Each path below is one point turned by a fixed rotation once a step. After each direction that follows a path, write how fast that rotation turns it, in degrees each step (0 if it stays still).
Each turn is a multiple of 5 degrees from 10 to 175, or 0.
Each row of a path follows its step; steps can be skipped.
Path 1:
step 0: [  6  16 -10 -10 -11  45 -11  17 -15   1   5  -7 -30  20   2   3 -10 -22
   6   5 -19 -32   4 -16 -21   9  -1  -4]
step 1: [ 36 -15  21   7 -16  12  -2  14  10   3 -11  -6  -1  34  21 -16   9  -9
  -4  18 -15   4   8 -40 -10 -14   1   8]
step 2: [ 19 -35 -28  17 -28   7 -12   0 -12 -11 -16   3  -6  23  -4   7 -15 -32
 -25  12   1 -10   0  -1 -17  12 -12  -1]
step 3: [  9 -31 -13  -8 -19   1 -10  -3  -6  28 -11 -33  16  -5  -2 -18  -6 -11
 -17  -4  15  18   4 -33  -5   0  -4 -28]
step 4: [-13 -42 -20   6  -1  26 -12  18 -14   6  19   0 -16  13 -17  -7   6  14
 -18 -32   0 -13   8  -6 -10  11  -2 -25]
step 5: [  2 -31  20 -18  -7  -7 -18  36  10  30  19  18   2   1  -6 -29 -16  15
  -2   5  13  -9  10 -24   0   2  -7   2]
step 6: [-19 -31  -1  12  -8   7 -20  -1   7   4  35   9  -9  19 -37   5 -23  -5
 -21   8  -7   9   4   2   2 -11   3  32]
step 7: [-36  -7  21  -1 -25  23 -10   1  -3  13   7 -11   6 -21  -7 -23 -27 -31
   9  20  10   4  18  -8  10 -11 -12   6]
step 8: [-14   5  -7  -6  18  39  -3  16 -19  -6  18 -18 -28   2 -27  -5  -3 -21
  -2  13 -32   8  20 -14   4 -15   7  -8]
Directions:
[ -7   3  -5  -4 -10  -2   6  -7  -1   0  -2 -16   7   0  -6   5  -3  -9
  -4  -6  11  -1   4   0   7   8   7  10] : 90
[  9   2  -4   5   3  -1   6   2  -7  -3 -16  -7   6   7  -6   2  13  -4
  -2   8  -2  -1   7  -2  -3   1 -14  -5] : 45
Path 2:
step 0: [ 19 -10  14  -1   4   1  14 -11  33  -9  -5  36 -36  -8 -12   2  34  -9
  -5  -9  -4 -10  -5   7 -24  17   2  28]
step 1: [ 26 -31   6   1  -5  37  -9 -11   2  -1   7  22 -32   0 -26 -17   6 -12
 -12  14  -5  -4  23 -18 -16  23   5   2]
step 2: [ 22  -9  10   7  -1   9  13  -7  20  -2  26  13 -33  32   5 -24  16   5
  27  12 -20  -4  22  -4   5  25 -23   2]
step 3: [ 26 -24 -20 -12  -1  -1  19 -13   2 -30 -17  13 -24  16   6   7  -7  -4
   0  21 -18  -4  27  12  13  30 -11 -24]
step 4: [ 30 -14 -16  -2  -7 -18   6  14   8 -19  -8  -2 -12  18 -26 -13  23 -11
   5 -21 -30  23   9  28   9  19 -17 -12]
step 5: [ 24   4   7  -5  17  -6   9  -3  23 -31 -33  15 -27   1 -12  23  27 -25
   5 -25  -9   3  11  10 -17  16   8   3]
step 6: [ 26 -30  12  -3 -10  13   6   1  12 -14  -3  27 -28  -9 -31 -28  17 -31
  -5 -11  14  11   2   9 -17  10  17  15]
step 7: [ 33 -15  23   5  10  22 -16 -17  21   6  -4  19 -34  13  -7 -14  16   1
  31  -4  -3   1  25 -21 -14   7  -5   8]
step 8: [ 36 -40   3   4 -10   2  28 -18  10 -13  10  27 -26   9  13  -6  -4  12
   6  22   2  -5  24  10   2  22 -14  11]
Directions:
[  2   0   3   3 -10  12  -6 -13   4   7  12   8   4  12   7   3  -3   4
   2  10   0   5  -1   4  -2   4   5  -5] : 60
[  0  -5   5  13  -8   1   1  -3  13   7  -5   0  -8 -17   3  -3  -7  -1
  -1   2  -1   6  -4 -10  -5  -3  -4   1] : 55
[  6   5  -3  11   1   8   0   4   0   9  -4 -12   1  -1  -1  -3  13   9
  15  -3  -3  -3  -2   0   6   5  11  -1] : 140
Path 3:
step 0: [-16 -14  31  -7   8  12  12  -8  11  19   4  10 -22  19  -2   9   5 -32
  21 -12  13  10  -4   5  43  -9  25 -27]
step 1: [ -3  -9 -10   9  19 -36 -15  14   9   2 -39  13  14 -11 -13  33  -7  -8
 -24 -29   7  -7  -9   5  30   9  -8  16]
step 2: [  4 -10  -7 -28  31 -24   7  -8  -3  -3 -13 -11 -55  10  10 -19 -11  13
  21 -15   0  12  12  -1  17 -18  22   6]
step 3: [  1   5  25  10   6 -33 -19  30  -6  32 -13   6  11  11  11 -15  -4  14
 -19   3 -10  34 -16  -7  11 -16 -34   2]
step 4: [ 19   0  39   5  15  -4  19 -27  13  14 -11  36 -15 -14  -6  -1 -16  -7
  20  -1  16  25   9   5  -6 -17  31 -17]
step 5: [-33  10   0  17  35 -10 -10   7  25 -24 -27  18  23  21 -16  -3  -5 -12
 -14   8  -5  17   4   6  34   2 -11   0]
step 6: [ -6 -14 -25 -18  17 -25  -1 -27  23  34 -19 -14 -21 -22   7  -2   6 -17
  24  -1  -9   6   4   8  20 -10  14 -28]
step 7: [ 18   8   2   1  13  -3 -11  10 -12  22 -14  10  -8  26 -15   8 -38  16
 -18 -11 -29   0 -11  15  40  -8 -33  -6]
step 8: [ 10  18   9  -3   8 -22  24  14  -4  -3 -26   7 -12 -29  20  -4 -20   9
  43 -19  18  33  -2  23  -4   0   1 -16]
Directions:
[  2   9   3  12  11  -7   2   2   2  -9  -1  -1   4   1   1   3   9  -6
   6 -12  -7  -9   9   3  -3   2   8   6] : 95
[ 5 -6  4 -8 -6 -5  1 -2 -2 -2 -5  7 -4 -5  8 -1  3 -1 23  9  2 -9  4 -3
  2  3  6 -4] : 175
[  6  -1   1  -4  -8   3   5   7  -3  -1  -6   0  -8  -9  12  -8  -2   4
  -6  -5 -16   2   1   8   3  -2   0  13] : 70
[  6   5  -2  -4   2 -13   5   9 -16   1   2  -4  -3   3  -1   0  -2  15
   3  -8  10  -3   0  -3  -4  -8  -6  -1] : 65
